(in the rows, 100 means zero)
Each path below is one point turned by a fixed rotation once a step. After each direction that follows a path, write how fast that rotation turns it, in degrees each step (0 if it stays still).
Each turn is a multiple of 5 degrees from 10 to 175, or 0.
Each row of a path follows its step; steps can be skipped.
Path 1:
step 1: [100, 114, 126, 109, 111, 87, 103, 97, 107, 93, 103, 106, 79, 88, 114, 115, 101, 103, 82, 109, 108, 116, 123, 80, 87, 94, 88, 96, 80, 110, 100, 131, 118, 95, 86, 128, 105, 118, 80, 107, 94, 113, 80, 84, 104, 104, 97, 118, 68, 103, 104, 104, 128, 125, 101, 90, 89, 120, 99, 114, 98, 113, 117, 79, 70, 72, 114, 112, 84, 135, 111, 125, 116, 112]
step 7: [85, 92, 133, 89, 90, 93, 100, 110, 92, 109, 104, 93, 84, 87, 92, 136, 114, 83, 62, 92, 93, 117, 118, 89, 102, 86, 87, 109, 97, 102, 87, 101, 81, 111, 104, 135, 83, 95, 98, 69, 108, 116, 112, 121, 105, 101, 129, 112, 99, 98, 98, 122, 114, 103, 87, 107, 87, 101, 99, 101, 108, 90, 59, 84, 116, 81, 109, 121, 101, 108, 100, 136, 79, 92]
step 8: [92, 106, 110, 114, 109, 97, 91, 70, 101, 97, 80, 91, 121, 86, 80, 87, 100, 114, 80, 84, 98, 116, 121, 57, 96, 120, 96, 89, 128, 108, 107, 141, 112, 114, 98, 120, 108, 108, 129, 99, 87, 118, 75, 85, 100, 85, 114, 106, 85, 99, 107, 99, 120, 77, 76, 115, 93, 117, 118, 92, 91, 105, 83, 103, 104, 87, 89, 116, 100, 96, 130, 101, 117, 100]
step 19: [91, 114, 118, 118, 122, 94, 97, 94, 119, 104, 91, 93, 94, 77, 94, 101, 115, 84, 116, 84, 100, 98, 111, 97, 108, 101, 97, 87, 120, 109, 119, 128, 91, 123, 127, 101, 87, 96, 86, 86, 128, 111, 101, 91, 113, 85, 101, 122, 68, 76, 106, 122, 112, 73, 107, 89, 96, 118, 125, 102, 99, 73, 106, 97, 97, 93, 141, 107, 112, 108, 146, 109, 109, 95]
step 21: [106, 90, 100, 106, 128, 105, 99, 100, 114, 70, 101, 121, 102, 75, 89, 107, 118, 87, 78, 89, 117, 108, 124, 114, 106, 100, 86, 111, 85, 124, 135, 124, 97, 96, 98, 117, 90, 105, 105, 93, 86, 123, 89, 103, 83, 103, 116, 109, 91, 123, 85, 109, 131, 88, 93, 114, 68, 97, 124, 90, 100, 90, 117, 99, 102, 96, 115, 135, 96, 64, 113, 111, 93, 87]
step 22: [108, 93, 94, 101, 116, 118, 107, 117, 123, 125, 79, 111, 93, 83, 114, 98, 89, 89, 74, 108, 105, 94, 111, 88, 87, 117, 96, 127, 109, 114, 98, 103, 96, 117, 121, 135, 114, 125, 80, 92, 96, 116, 56, 93, 95, 80, 90, 113, 85, 109, 79, 106, 110, 123, 99, 92, 104, 123, 87, 98, 104, 121, 84, 96, 97, 75, 97, 108, 111, 119, 115, 123, 129, 100]
step 24: [91, 79, 105, 93, 106, 107, 87, 89, 119, 106, 77, 86, 101, 108, 97, 71, 105, 110, 87, 107, 93, 119, 146, 84, 102, 114, 96, 111, 116, 114, 82, 89, 70, 113, 106, 106, 98, 102, 121, 114, 104, 92, 90, 97, 113, 78, 80, 100, 94, 98, 93, 135, 107, 96, 113, 117, 103, 95, 104, 97, 96, 74, 89, 102, 72, 75, 142, 131, 116, 96, 122, 116, 108, 108]
step 25: [97, 114, 91, 126, 106, 106, 94, 73, 116, 82, 81, 94, 88, 67, 132, 96, 131, 80, 79, 111, 105, 115, 103, 85, 116, 84, 112, 91, 87, 85, 79, 126, 104, 123, 112, 135, 101, 81, 103, 111, 120, 111, 120, 106, 98, 81, 85, 94, 107, 94, 106, 104, 94, 95, 88, 90, 109, 121, 99, 71, 92, 115, 89, 99, 91, 74, 117, 94, 91, 106, 97, 128, 83, 95]
step 27: [99, 100, 117, 96, 111, 95, 93, 85, 109, 103, 85, 114, 81, 81, 99, 103, 116, 103, 111, 59, 105, 96, 119, 76, 93, 106, 92, 91, 107, 103, 120, 126, 97, 121, 122, 117, 108, 101, 93, 97, 93, 124, 91, 101, 81, 76, 96, 127, 109, 79, 104, 110, 115, 93, 70, 84, 98, 137, 122, 104, 81, 86, 86, 105, 123, 73, 117, 86, 105, 113, 123, 112, 117, 109]
[105, 93, 102, 100, 100, 102, 100, 99, 102, 99, 106, 102, 101, 103, 100, 99, 94, 99, 98, 99, 105, 104, 104, 98, 107, 100, 98, 103, 97, 104, 102, 95, 95, 100, 103, 97, 103, 94, 108, 108, 102, 103, 102, 109, 101, 102, 100, 104, 109, 98, 100, 101, 102, 106, 100, 100, 100, 100, 101, 96, 91, 98, 105, 101, 103, 99, 106, 98, 102, 97, 93, 100, 97, 101] -> 100
[95, 94, 101, 95, 93, 101, 108, 100, 96, 101, 98, 101, 99, 97, 103, 100, 102, 93, 103, 99, 96, 99, 98, 106, 104, 98, 102, 104, 96, 102, 95, 99, 94, 104, 104, 97, 103, 100, 103, 100, 102, 101, 96, 102, 96, 94, 101, 105, 101, 98, 92, 106, 95, 101, 98, 99, 102, 104, 101, 100, 100, 102, 89, 104, 102, 96, 95, 95, 100, 102, 106, 97, 99, 102] -> 145
[99, 104, 97, 94, 101, 108, 99, 96, 105, 106, 98, 97, 96, 103, 90, 102, 100, 102, 97, 95, 94, 101, 97, 103, 100, 102, 96, 95, 104, 98, 100, 100, 102, 100, 105, 95, 106, 101, 99, 98, 105, 96, 103, 104, 104, 100, 102, 101, 102, 100, 94, 101, 109, 102, 102, 97, 98, 102, 99, 105, 100, 98, 97, 95, 108, 103, 102, 95, 103, 105, 100, 104, 100, 95] -> 90
[92, 103, 93, 92, 100, 105, 100, 100, 95, 103, 103, 105, 101, 103, 106, 101, 101, 99, 98, 98, 97, 99, 99, 95, 100, 103, 104, 104, 101, 100, 97, 99, 99, 95, 94, 103, 99, 92, 105, 96, 98, 103, 101, 104, 104, 96, 103, 96, 104, 103, 100, 100, 100, 91, 103, 97, 94, 107, 97, 96, 99, 101, 101, 101, 95, 102, 104, 102, 106, 104, 97, 102, 104, 102] -> 40
[97, 96, 98, 98, 101, 101, 93, 108, 98, 108, 98, 98, 98, 105, 100, 98, 96, 100, 98, 106, 103, 98, 104, 97, 91, 96, 97, 102, 95, 99, 93, 97, 100, 104, 102, 103, 100, 102, 101, 97, 95, 94, 103, 106, 100, 108, 104, 109, 101, 99, 99, 100, 103, 100, 105, 100, 102, 96, 99, 104, 101, 101, 98, 100, 92, 95, 101, 102, 98, 104, 101, 98, 103, 101] -> 170
[101, 100, 100, 97, 99, 100, 103, 104, 104, 97, 103, 94, 99, 100, 103, 102, 97, 101, 103, 105, 101, 98, 102, 102, 103, 104, 96, 95, 97, 101, 103, 94, 98, 103, 96, 101, 107, 98, 101, 99, 97, 98, 98, 99, 95, 96, 102, 99, 99, 104, 106, 95, 104, 93, 102, 103, 105, 98, 97, 98, 101, 95, 102, 98, 101, 101, 105, 94, 99, 110, 109, 105, 93, 108] -> 80
[100, 101, 103, 96, 99, 96, 103, 99, 95, 98, 98, 104, 99, 103, 98, 99, 103, 102, 98, 103, 105, 100, 101, 98, 106, 95, 100, 98, 102, 102, 102, 95, 95, 94, 102, 105, 105, 101, 100, 100, 94, 94, 102, 103, 98, 102, 102, 94, 97, 104, 105, 109, 107, 98, 100, 92, 96, 94, 106, 97, 102, 100, 93, 98, 100, 105, 95, 101, 101, 97, 100, 96, 96, 96] -> 135
Path 2:
step 2: [125, 99, 113, 98, 99, 92, 94, 112, 85, 103, 74, 107, 129, 98, 121, 107, 114, 78, 88, 97, 109, 102, 101, 105, 90, 94, 104, 118, 100, 95, 106, 74, 73, 74, 107, 108, 94, 98, 85, 85, 127, 109, 94, 117, 108, 123, 129, 85, 103, 82, 98, 133, 103, 104, 106, 102, 95, 81, 95, 130, 88, 128, 76, 110, 85, 87, 91, 93, 105, 105, 120, 91, 83, 94]
step 3: [88, 109, 112, 98, 101, 85, 98, 111, 95, 86, 91, 91, 92, 94, 101, 82, 81, 104, 110, 89, 94, 96, 104, 105, 87, 107, 110, 87, 111, 78, 84, 90, 71, 112, 112, 81, 113, 108, 98, 68, 102, 118, 96, 91, 117, 119, 127, 110, 106, 52, 120, 99, 99, 126, 95, 105, 98, 106, 127, 105, 88, 114, 78, 98, 95, 97, 91, 93, 117, 88, 96, 71, 135, 113]
step 4: [85, 98, 95, 76, 103, 94, 101, 117, 115, 108, 90, 86, 92, 83, 106, 104, 77, 99, 115, 86, 79, 122, 107, 110, 85, 113, 118, 69, 81, 113, 74, 119, 104, 75, 95, 103, 86, 106, 108, 73, 109, 115, 96, 115, 111, 65, 114, 86, 107, 127, 103, 106, 95, 86, 111, 117, 88, 99, 110, 91, 93, 91, 86, 102, 94, 101, 75, 93, 115, 91, 116, 85, 134, 107]
step 8: [76, 95, 124, 100, 114, 93, 87, 70, 92, 78, 114, 119, 107, 108, 90, 98, 130, 89, 109, 111, 122, 107, 96, 116, 111, 119, 106, 100, 92, 118, 73, 95, 100, 95, 108, 89, 100, 100, 72, 88, 92, 104, 109, 111, 88, 91, 87, 79, 95, 99, 119, 95, 97, 80, 110, 87, 100, 99, 139, 100, 91, 126, 90, 128, 107, 78, 100, 106, 115, 91, 130, 90, 109, 117]
step 9: [109, 115, 119, 65, 121, 104, 82, 79, 107, 89, 85, 102, 84, 93, 99, 98, 99, 92, 105, 99, 121, 124, 120, 114, 65, 105, 89, 118, 91, 132, 96, 107, 106, 110, 106, 93, 123, 109, 82, 89, 92, 112, 100, 123, 102, 117, 117, 89, 114, 96, 111, 101, 93, 101, 104, 76, 92, 129, 111, 110, 112, 85, 100, 96, 115, 113, 78, 114, 73, 96, 110, 79, 85, 91]
step 12: [108, 93, 99, 85, 126, 95, 75, 101, 115, 114, 79, 84, 91, 85, 110, 86, 71, 97, 112, 83, 106, 122, 91, 106, 82, 126, 116, 106, 95, 107, 113, 103, 74, 93, 75, 112, 103, 146, 69, 74, 103, 116, 122, 100, 109, 81, 101, 100, 95, 98, 117, 100, 97, 87, 110, 117, 80, 108, 130, 91, 93, 105, 105, 101, 91, 110, 100, 95, 92, 109, 107, 92, 109, 92]
step 19: [100, 100, 115, 99, 106, 93, 111, 101, 101, 91, 94, 124, 118, 111, 92, 116, 104, 90, 110, 112, 104, 122, 98, 113, 95, 102, 117, 118, 108, 94, 81, 105, 73, 71, 101, 93, 88, 79, 85, 79, 107, 111, 99, 116, 94, 99, 116, 97, 101, 96, 120, 119, 82, 102, 68, 128, 98, 102, 122, 133, 110, 114, 78, 102, 99, 129, 72, 108, 118, 95, 91, 95, 135, 108]
step 24: [91, 93, 101, 104, 111, 102, 78, 91, 84, 97, 83, 101, 105, 80, 76, 81, 110, 80, 120, 100, 98, 84, 117, 125, 104, 102, 101, 94, 104, 92, 105, 122, 94, 98, 87, 108, 107, 115, 87, 61, 76, 117, 117, 131, 96, 102, 76, 83, 101, 93, 120, 105, 83, 93, 68, 76, 95, 111, 103, 82, 97, 94, 77, 117, 110, 84, 96, 89, 97, 80, 111, 92, 104, 76]
step 28: [129, 109, 102, 75, 84, 95, 106, 105, 118, 95, 84, 94, 107, 102, 114, 68, 82, 95, 104, 83, 138, 102, 103, 104, 124, 127, 102, 102, 113, 105, 81, 73, 88, 89, 93, 94, 113, 119, 94, 86, 96, 110, 99, 104, 119, 103, 92, 75, 112, 92, 110, 126, 115, 114, 90, 115, 84, 101, 118, 121, 119, 119, 88, 103, 79, 95, 106, 90, 103, 90, 118, 102, 127, 97]
[104, 104, 93, 100, 101, 102, 96, 103, 103, 102, 94, 98, 105, 96, 99, 101, 93, 105, 102, 101, 102, 98, 101, 93, 103, 98, 98, 103, 103, 103, 104, 94, 98, 97, 101, 102, 98, 106, 101, 99, 97, 105, 100, 95, 103, 100, 90, 104, 94, 100, 100, 102, 100, 102, 100, 95, 109, 105, 101, 102, 104, 99, 99, 106, 101, 99, 100, 105, 99, 108, 107, 102, 100, 103] -> 25
[99, 97, 102, 100, 100, 99, 100, 94, 103, 94, 100, 103, 101, 106, 100, 96, 102, 102, 93, 102, 101, 100, 103, 97, 100, 106, 103, 93, 100, 101, 103, 93, 103, 100, 94, 102, 100, 96, 96, 101, 103, 104, 104, 95, 107, 103, 106, 100, 97, 96, 103, 95, 98, 105, 101, 93, 101, 101, 97, 95, 100, 107, 98, 92, 99, 107, 104, 101, 96, 102, 104, 99, 99, 107] -> 125
[97, 103, 98, 99, 99, 102, 101, 108, 104, 99, 99, 97, 105, 97, 97, 104, 99, 101, 100, 101, 101, 97, 101, 103, 95, 95, 105, 101, 97, 96, 96, 94, 97, 104, 100, 101, 100, 97, 103, 104, 96, 93, 99, 98, 105, 95, 104, 101, 104, 96, 99, 100, 94, 101, 105, 102, 104, 89, 99, 99, 103, 107, 95, 105, 95, 106, 93, 96, 95, 98, 103, 102, 103, 101] -> 25
[99, 109, 97, 96, 98, 101, 105, 103, 105, 102, 101, 100, 98, 104, 99, 102, 95, 101, 105, 96, 100, 100, 103, 99, 103, 101, 95, 98, 102, 99, 100, 97, 105, 96, 97, 101, 98, 97, 101, 99, 101, 101, 100, 98, 93, 98, 96, 96, 101, 107, 105, 101, 103, 104, 88, 101, 95, 96, 100, 100, 103, 97, 98, 95, 97, 111, 96, 96, 97, 100, 100, 94, 105, 102] -> 120
[93, 102, 98, 98, 102, 96, 103, 102, 99, 100, 90, 92, 105, 101, 99, 97, 105, 96, 95, 97, 97, 105, 100, 95, 96, 100, 105, 100, 100, 103, 105, 105, 100, 101, 98, 106, 98, 95, 101, 100, 103, 96, 100, 103, 100, 98, 97, 100, 97, 101, 97, 102, 99, 95, 89, 96, 97, 102, 94, 100, 94, 102, 99, 108, 99, 100, 101, 96, 103, 100, 100, 102, 95, 105] -> 130
[100, 104, 99, 98, 97, 97, 105, 100, 102, 99, 100, 93, 97, 101, 102, 96, 97, 99, 101, 102, 105, 103, 100, 99, 106, 102, 97, 104, 92, 95, 103, 93, 103, 100, 99, 96, 99, 103, 103, 101, 104, 96, 96, 100, 101, 103, 101, 95, 96, 98, 102, 104, 105, 93, 104, 101, 96, 92, 102, 100, 94, 105, 100, 98, 93, 96, 106, 101, 101, 108, 102, 103, 94, 97] -> 140
